[[ 10   5   9  23 -14  -9]
 [ 27  -8   3  11   6   9]
 [ -9 -16  13  19   2 -13]
 [-22  -6 -18   3 -11   8]
 [  4  24   2 -21  -1  -2]
 [-11 -22 -15   1   5  13]
 [ 17   3  15 -16  18  -2]
 [ 16 -11   4  24  -3   2]
 [  1 -27   1  -1  17   7]
 [  3  -7  -4  28 -15   1]]
=>
[[  3  -7  -4  28 -15   1]
 [ 10   5   9  23 -14  -9]
 [ 27  -8   3  11   6   9]
 [ -9 -16  13  19   2 -13]
 [-22  -6 -18   3 -11   8]
 [  4  24   2 -21  -1  -2]
 [-11 -22 -15   1   5  13]
 [ 17   3  15 -16  18  -2]
 [ 16 -11   4  24  -3   2]
 [  1 -27   1  -1  17   7]]

[[-16  28 -13 -28]
 [ 30 -15  15  20]
 [-12  22  -3 -19]
 [ 24 -17  18  29]
 [  4   8   2   0]
 [ 29 -21   9  35]]
=>
[[ 29 -21   9  35]
 [-16  28 -13 -28]
 [ 30 -15  15  20]
 [-12  22  -3 -19]
 [ 24 -17  18  29]
 [  4   8   2   0]]

[[ 15  -5   7  11 -10  18 -14  12   5  -3 -11  -9  -1]
 [ 12   1   5  -1 -18  28 -31   7  12 -24 -23 -16 -12]
 [ -2  12   2  -6   8  -3   3  -3  16 -15  13  12   1]
 [ 24 -14  11  21 -16  21 -21  20   3  -9 -14 -15   2]
 [ -5  15   1 -10  10  -5   4  -6  18 -20  16  16   0]
 [ 19 -14   9  32   6  -7  18  21 -15  33  18   9  21]]
=>
[[ 19 -14   9  32   6  -7  18  21 -15  33  18   9  21]
 [ 15  -5   7  11 -10  18 -14  12   5  -3 -11  -9  -1]
 [ 12   1   5  -1 -18  28 -31   7  12 -24 -23 -16 -12]
 [ -2  12   2  -6   8  -3   3  -3  16 -15  13  12   1]
 [ 24 -14  11  21 -16  21 -21  20   3  -9 -14 -15   2]
 [ -5  15   1 -10  10  -5   4  -6  18 -20  16  16   0]]

[[ 37  16]
 [-35  19]
 [  8  22]
 [  2  24]
 [-10 -24]
 [  2  26]
 [ 27 -24]
 [ 34  -3]
 [ -7  24]
 [ -2  -2]]
=>
[[ -2  -2]
 [ 37  16]
 [-35  19]
 [  8  22]
 [  2  24]
 [-10 -24]
 [  2  26]
 [ 27 -24]
 [ 34  -3]
 [ -7  24]]

[[-16 -16   8]
 [-18 -16   6]
 [-11 -23  15]
 [ -9 -22  14]
 [-16 -15   7]
 [-31  -4   2]
 [-12 -12   7]
 [ -3 -16  11]
 [-13 -16   9]]
=>
[[-13 -16   9]
 [-16 -16   8]
 [-18 -16   6]
 [-11 -23  15]
 [ -9 -22  14]
 [-16 -15   7]
 [-31  -4   2]
 [-12 -12   7]
 [ -3 -16  11]]

[[ -9  31  -7  -8  18 -24  29  32   5  16]
 [-32 -15 -15  30 -28 -28 -28  12   1  -8]
 [-24   2  13  29 -27   9 -28  21 -34  31]
 [-19 -21  27  -9  21  -3  30   7 -17  -6]
 [ 23  16 -15  12  24  23  -5  18  22 -20]
 [ -1   5  32 -24  33  32 -31  16 -18 -17]
 [-20 -17   6 -22  21   3  32 -27 -10 -11]]
=>
[[-20 -17   6 -22  21   3  32 -27 -10 -11]
 [ -9  31  -7  -8  18 -24  29  32   5  16]
 [-32 -15 -15  30 -28 -28 -28  12   1  -8]
 [-24   2  13  29 -27   9 -28  21 -34  31]
 [-19 -21  27  -9  21  -3  30   7 -17  -6]
 [ 23  16 -15  12  24  23  -5  18  22 -20]
 [ -1   5  32 -24  33  32 -31  16 -18 -17]]

[[ 1 10 -5 18 16]
 [ 4 12 -3 29 17]
 [-1 11  0  6 15]
 [ 0  7 -4  6 15]
 [ 3 10 -5 28 17]
 [ 2  4 -7  7 14]
 [-1 19  3  9 13]
 [ 2  3 -6 25 18]
 [ 4 12 -2 29 17]
 [ 3  9 -5 27 18]]
=>
[[ 3  9 -5 27 18]
 [ 1 10 -5 18 16]
 [ 4 12 -3 29 17]
 [-1 11  0  6 15]
 [ 0  7 -4  6 15]
 [ 3 10 -5 28 17]
 [ 2  4 -7  7 14]
 [-1 19  3  9 13]
 [ 2  3 -6 25 18]
 [ 4 12 -2 29 17]]
